128 stands for zero in the data rows.
Here are some points:
[157 116 121 160 136 115 116 153  82 164 157 115]
[167 139  69 191  82 255 100 236  32 176  82 255]
[126 107 127 122 164   0 137 106 159 135 165  30]
[121 105 170 137 106 131 146 132 137 188 149 152]
[148 143 120 126 116 175 125 119 156 115 128 145]
[ 94 120 159  83 120 179 136  83 195  90 101 139]
[110 199 132  58 142 117 116  74 134   5  93  29]
[141 117 101 152 170  37 106 139 109 120 152  89]
[136 156 114 121 167 111 116 125 106  73 144  57]
[159 185  41 160 143 184  84 199   1  75 117 150]
[138  98 117 155 110 125 125 152 118 151 130 177]
[142 107  82 163 155  26 104 163  97 129 159  95]
[ 90 161 125 122 129 145 114 113 137  55  87 103]
[144 142  75 162 138 113 101 151  75 103 149 126]
[161 138 115 164 144  93 117 148  77 153 167 122]
[140 116 116 155  94 254 141 171  98 226 105 255]
[147 201  73 111 140 170  91 153  65  80  89 106]
[100  95 193 110 119 103 169  69 215 129 132 103]
[111 139 109 135 134 123 117 122 120  93 118 137]
[141 104  93 178 132  76 112 150  99 165 163 158]
[144 145 147  90  86 221 143 127 167 114  71 183]
[146 112 149 116 140 121 149 102 172 119 128 104]
[122 181 117  92 112 194 128 125 119  61  88 136]
[119 162 119 141 117 183 137 145  86  70 105 165]
[126 216 109  91 127 174  95 110  84  27 113 110]
[128  14 221 169 109  75 182  85 225 245 188 170]
[133 132 145 128 114 139 133 123 161 152 147 115]
[122  60 193 161 145  22 174 100 164 230 201  71]
[123 151 121 105 138 186 123 110 145  72 113 119]
Then 15 other points, each followed by its number:
[101 134 175  79  78 255 163  97 197 117  96 189] 0
[129 110 108 128 114 179 130 134 143 125  98 189] 1
[132 141 123 144  96 154 124 138 124 138 112 165] 2
[125 122 131 130 111 168 120 105 146 112  90 167] 3
[ 77 146 194  51 145  71 137  33 209  59 126   0] 4
[116 128 170 121 185   0 143  81 135 130 164   0] 5
[113 166 126 118 149 128 119  91  98  79 134  79] 6
[164 139  44 203 159  57  99 214  32 136 143 143] 7
[148 131 102 168 143  84 106 158  82 146 156 121] 8
[165  88 109 172 112 126 116 170  86 209 145 192] 9
[103  95 209 103  64 243 174 101 214 172 111 211] 10
[107  41 244 114  94 135 212  66 232 255 167 158] 11
[136 174  45 154 108 221  75 199  58  86  80 221] 12
[117 155  94 113 138 141  92 122 114  65 112 119] 13
[125  64 186 137  68 255 182 115 223 205 112 255] 14
Which of these numbered points is nearest to each point below, ignoring the 3 directions in which the first points spread most? Its number follows each.
[130 108 134 160 131  41 123 147 110 153 144 100] > 2
[129 131 118 122 116 167 100 143 124 103 105 167] > 13
[139  58 185 137 104 114 176 111 178 222 149 163] > 9
[102 163 122  89  74 255 112 131 168  66  53 230] > 12
[117 123 170 103 131 124 136  91 150 133 159  90] > 11
[134 111 148 142 179  10 134  99 149 120 185  25] > 8
[128 141 134 126 157  79 135 119 115 193 142  74] > 5
[113  49 226 140 149   9 196  58 208 237 191  49] > 5
Now 15 new points, numbered from 0 again:
[145 156  94 128  99 237 115 159  96 161  82 230] 0
[ 68 147 186  61  67 255 163  77 229  67  34 218] 1
[135  82 139 137 123  94 153 124 137 174 180 137] 2
[120 145 152 115 128 162 135 126 126  89 116 131] 3
[149  96 130 165  87 188 145 157 124 194 123 248] 4
[105 105 150 116 147  77 151 102 139 172 152  63] 5
[117 147 143 126 104 200 122 120 153 111 114 174] 6
[ 78 167 131  55 183 131 116  44 176   3 108  37] 7
[116 144 110 105 120 122 112 125 119 106 119 109] 8
[123 114 139 150 162  18 152 123 134 144 144  59] 9
[158  96 130 150 138  54 143 149 125 236 170 131] 10
[115 154 145 110 144  61 119 111 121  91 144  56] 11
[119 134 134 154 143  71 130 140 122 121 132 100] 12
[174 171  27 177 164 102  95 192  25  93 153 124] 13
[158 154 111 106 154  55 114 122 107  86 117  35] 14
Which of these numbered points is nearest to each point below, ignoring the 3 directions in which the first points spread most? Its number follows each.
[126 206  69  83 128 201 101 127 101   4  64 147] > 4
[115 128 104 125 148  70 103 130 129 109 131  77] > 8
[136  83 182 131  96 123 168 117 173 241 144 164] > 10
[167 119  91 180 153  52 134 163  92 157 168 112] > 13
[125 134  85 145 113 173 115 169 108 129  90 193] > 1
[203  81  72 225 143  91 151 242  30 255 185 203] > 13
[105  90 172 113 151  82 160  61 186 144 157  81] > 7
[141 160  79 164 144 105  94 176  54 109 125 125] > 12
